One turn moves every row onto another: examples first, then more rows asked:
dur: [ 1.85,  0.83, -0.42, -0.11,  1.80,  1.37, -1.53,  0.47, -1.38, -0.13,
  0.41, -1.43,  0.29,  2.96,  2.10, -0.66, -1.39, -2.02,  0.51,  0.74,
 -0.09,  0.86, -1.84,  1.17]
Ler: [ 2.33,  1.43,  0.94, -0.09, -1.26, -0.34, -0.01,  1.11,  0.39,  1.41,
 -0.86, -1.65,  0.83, -0.91,  1.90, -0.73, -0.50, -0.98,  2.18,  2.85,
 -0.68,  1.51, -0.50,  1.56]
Masug: [ 1.07,  1.80,  1.79, -0.36,  0.02,  1.99, -0.44, -1.71, -3.22,  2.38,
 -1.56,  0.52, -1.56,  1.42,  1.67, -0.98, -1.12, -1.53,  0.57,  1.08,
  1.90,  0.50, -1.55,  2.15]
Tokib: [-0.30,  0.21, -0.90, -0.71, -0.85,  0.71,  0.26, -1.03, -1.64,  1.33,
  0.81, -2.94, -0.67, -2.00,  2.15, -2.36, -0.88, -2.47,  0.80, -0.94,
  0.20,  0.60, -0.17,  1.01]
Butub: [-1.80,  2.27,  0.03,  0.36,  0.02,  1.10,  0.84,  0.96, -2.71, -0.38,
 -0.57, -1.01, -0.12,  1.15,  0.17, -1.12, -2.10, -1.75, -0.87,  0.82,
 -0.75,  2.05,  0.06,  0.49]
Dav: [ 1.90,  0.90,  1.53, -0.07, -0.56,  0.94, -0.57, -0.51, -1.73,  0.97,
  1.33, -0.46, -0.72, -0.94,  4.74, -0.41, -1.51, -2.14, -0.77,  1.56,
 -0.05,  1.54,  0.27,  2.83]
siroz: [-0.09,  2.12,  0.67, -0.80,  0.54,  0.10,  0.05, -0.49, -0.87,  1.44,
 -1.97, -1.14, -0.36, -0.92,  0.06, -0.40, -0.59, -1.21, -0.76, -1.44,
 -0.20,  1.98,  2.45,  0.02]
zap: [ 1.49,  1.31,  2.23,  0.02, -2.71,  1.94, -1.09, -0.62,  0.09, -0.61,
 -0.81, -0.51, -0.51,  1.28,  1.76,  0.78, -1.03, -2.54, -1.38,  2.59,
  0.55,  0.79,  0.63,  1.37]
Vur: [ 2.13,  1.37,  0.55, -0.53,  0.49,  0.69,  0.82,  1.56, -0.48,  0.64,
 -0.12, -0.02, -2.49, -0.03,  1.57, -0.25, -0.30, -4.40, -0.31,  0.97,
  0.03, -1.27, -0.10,  0.95]
Zum: [ 1.13, -0.84,  2.20,  0.34,  1.36,  0.94,  0.36,  1.40, -1.45, -0.11,
  1.11, -1.63, -0.33, -1.33,  0.72,  0.49, -1.64, -1.44,  0.44,  0.59,
  0.81, -0.18,  0.37,  0.68]
bon: [ 1.43, -0.24,  1.79, -0.40, -1.12,  2.26,  0.15, -0.52, -2.64,  2.11,
 -0.21,  1.59,  0.07,  1.34,  0.44, -0.92,  0.06, -0.80, -0.44,  0.08,
  0.32,  0.87, -0.18,  2.86]
Bof: [ 0.36,  1.55,  0.50, -2.55, -0.06,  1.50,  1.58,  0.24, -1.03,  0.10,
 -1.81, -0.89, -0.19,  2.17,  2.49, -0.56,  0.86,  0.01, -0.44,  1.28,
  0.72, -0.14, -0.39,  1.23]
Rotev: [-0.49,  1.80,  1.78,  0.75, -1.22,  1.70, -0.03, -0.05, -2.69,  0.74,
 -0.56, -1.97, -2.07,  0.24,  2.32, -0.01, -0.77, -0.97,  2.14, -0.35,
  0.68, -1.83,  0.45,  1.76]
Sesu: [ 0.19,  2.41,  0.05,  0.51, -0.27,  1.48, -0.13, -2.37,  0.22,  0.41,
 -0.38, -2.44, -0.48, -0.55,  1.83, -2.28,  0.02, -0.55, -1.77,  0.51,
 -0.65,  1.50, -1.36,  3.04]
gefik: [ 2.95,  1.64,  3.04, -0.41,  1.13,  0.15, -0.73, -1.40, -0.56,  2.53,
 -1.67, -1.29, -2.23,  0.02,  1.26,  0.85, -1.13, -0.60,  0.17,  0.41,
 -0.54,  0.03, -0.16,  1.59]
Dirid: [ 2.56,  0.78,  1.64,  1.38, -0.11, -1.45,  0.18,  0.44,  0.08, -0.01,
  0.15, -2.09,  0.55,  0.86,  1.31, -0.63, -1.50, -2.53,  0.70,  2.66,
  0.60,  0.58, -1.07,  3.03]
dulod: [ 1.19, -0.68,  0.05, -1.70, -1.02, -1.30, -0.85, -1.13, -1.36,  0.44,
 -0.41, -1.15, -0.92,  1.73,  1.25,  0.16, -1.65, -1.50,  1.42,  2.19,
  1.92, -1.14,  0.45,  2.25]
Rab: [-0.05,  1.44,  1.43,  1.25, -0.91, -0.82, -0.34, -2.09,  0.68,  0.18,
 -1.21, -2.09, -0.13,  0.50,  0.43, -0.57, -1.25,  0.20, -0.24, -0.49,
  1.35,  2.11,  0.32,  3.79]
rugas: [ 2.28,  1.57,  0.54, -1.15, -1.62,  1.70,  0.17, -1.40,  0.33,  0.84,
  1.30, -0.66, -1.48,  1.32,  2.11, -2.15, -1.85, -0.58,  1.39,  1.48,
  0.36, -1.04, -1.28,  1.70]
Sek: [-0.58,  2.78,  2.04, -1.64, -0.15,  1.01, -0.79,  0.56,  0.34,  1.36,
 -0.44, -1.87,  0.55, -1.14,  1.65,  1.36, -0.18, -2.71,  0.17,  1.74,
  0.52, -0.08,  1.03,  1.85]
rez: [ 0.25, -0.20,  1.49,  0.19, -2.06, -0.03, -0.44, -0.11, -2.79,  2.23,
  0.35, -2.88, -0.61,  0.13,  0.13, -1.16, -2.83, -0.48, -1.45, -0.10,
 -0.23,  1.87,  0.27,  1.96]
Mifu: [ 0.71,  1.13,  2.87, -1.31,  0.91, -0.73, -0.45, -1.46, -1.20, -0.80,
 -1.32,  0.47,  0.43,  0.60,  2.33, -2.09, -0.03, -1.90,  0.49, -0.17,
  1.11,  0.49,  0.59,  0.44]
sib: [-0.13,  1.41, -1.88, -0.11, -0.61, -0.04,  1.01,  0.02, -0.25,  1.15,
 -0.50, -0.84, -1.26,  0.32, -0.40, -0.62, -0.74,  0.38,  0.35,  1.16,
 -2.36,  0.21, -0.88,  2.30]
Lin: [ 1.80,  0.47, -1.60,  0.43, -2.07,  0.46, -0.14, -0.46,  0.43, -0.53,
  1.37, -1.12, -1.29, -0.31,  0.28, -0.83, -0.33, -2.91, -1.30, -0.55,
  0.08,  1.26,  0.56,  0.57]
pel: [ 1.48,  0.00, -0.97,  0.35, -2.81,  0.83, -0.54,  0.89, -0.12,  2.42,
 -1.09, -1.84, -2.40,  0.89,  0.51,  0.13, -2.18, -1.08, -0.88, -0.81,
  0.72,  0.84, -0.40,  2.13]
dide: [ 0.83,  1.12,  2.26, -0.20, -1.48,  0.45, -0.23,  1.25, -0.85,  0.91,
 -1.23, -0.94, -1.66,  0.54,  1.60, -1.06, -0.16, -0.66, -0.45, -1.19,
  0.49, -3.03, -0.14,  1.51]
sogop: [ 2.38,  0.24,  0.05, -1.18, -0.43,  0.18, -1.10, -0.62, -1.53, -0.09,
  1.03,  0.84,  0.77,  1.36,  2.23,  0.65, -0.44, -1.41,  0.80, -0.10,
 -0.41,  1.29, -1.14,  0.04]
Sido: [-0.08,  1.08, -0.50,  0.13, -0.44, -1.67, -0.75, -0.99, -0.89,  0.31,
 -1.50, -0.93, -1.91,  1.87, -0.43, -2.96, -1.49, -0.31, -0.09, -0.69,
  0.76, -0.21,  0.59,  1.68]
dagu: [-1.15,  0.13,  3.73, -0.39,  0.35,  0.19, -0.78,  0.94, -0.83,  1.67,
 -1.27, -1.22, -1.34,  1.88,  0.57, -0.64, -0.55, -1.03,  0.84,  1.87,
 -1.05,  0.61, -0.09,  2.25]
Pas: [ 0.21,  3.11,  2.32, -1.54, -0.09, -0.19, -0.71,  1.05, -0.36,  0.44,
  1.63, -2.07, -0.36, -0.62,  1.39, -0.97,  0.20, -1.05, -1.59,  1.03,
  1.49, -0.48,  0.18,  2.65]
koru: [ 0.52,  1.69, -1.27, -0.43,  0.82, -2.16,  0.54,  0.19, -0.45,  1.06,
  0.15, -0.54, -1.71, -0.50,  0.82,  0.10, -1.13, -0.91,  1.61, -1.52,
 -0.09,  1.57, -0.11,  1.37]
Nare: [ 0.74,  3.37,  0.87,  0.91, -0.11,  1.31,  0.08,  0.22, -0.59,  0.97,
 -1.08, -0.21, -1.61,  0.29,  1.00, -1.33, -1.87, -2.42, -1.23, -0.54,
  0.76,  3.74, -0.91,  0.77]
sigad: [ 1.31,  1.71,  0.56,  1.78,  0.17, -0.41, -0.19, -0.37, -0.62,  2.22,
 -0.82, -3.19, -2.65, -0.14,  0.47, -0.83, -1.84, -3.49, -0.69,  0.36,
 -0.36,  1.82,  0.87,  2.48]
zosa: [-2.07,  0.93, -1.21, -0.68, -1.32,  1.17, -0.23, -0.25, -0.05,  0.13,
 -0.69, -1.13, -0.33,  0.20,  1.54, -1.11, -0.55, -3.51,  0.32, -0.85,
  2.08,  1.06,  0.93,  2.06]
Lik: [ 0.04,  1.84, -1.65,  0.10, -1.77,  0.77, -0.86, -2.81, -1.33,  0.54,
 -1.64, -0.91, -1.32,  0.70,  1.42, -0.42, -0.84, -1.40, -0.31,  1.82,
  1.27,  2.69,  0.71,  2.08]

pel moves to koru
sib moves to Tokib
Where do these go?
rugas moves to Zum
siroz moves to Lik
Mifu moves to zap
Rotev moves to dur
Sek moves to Masug

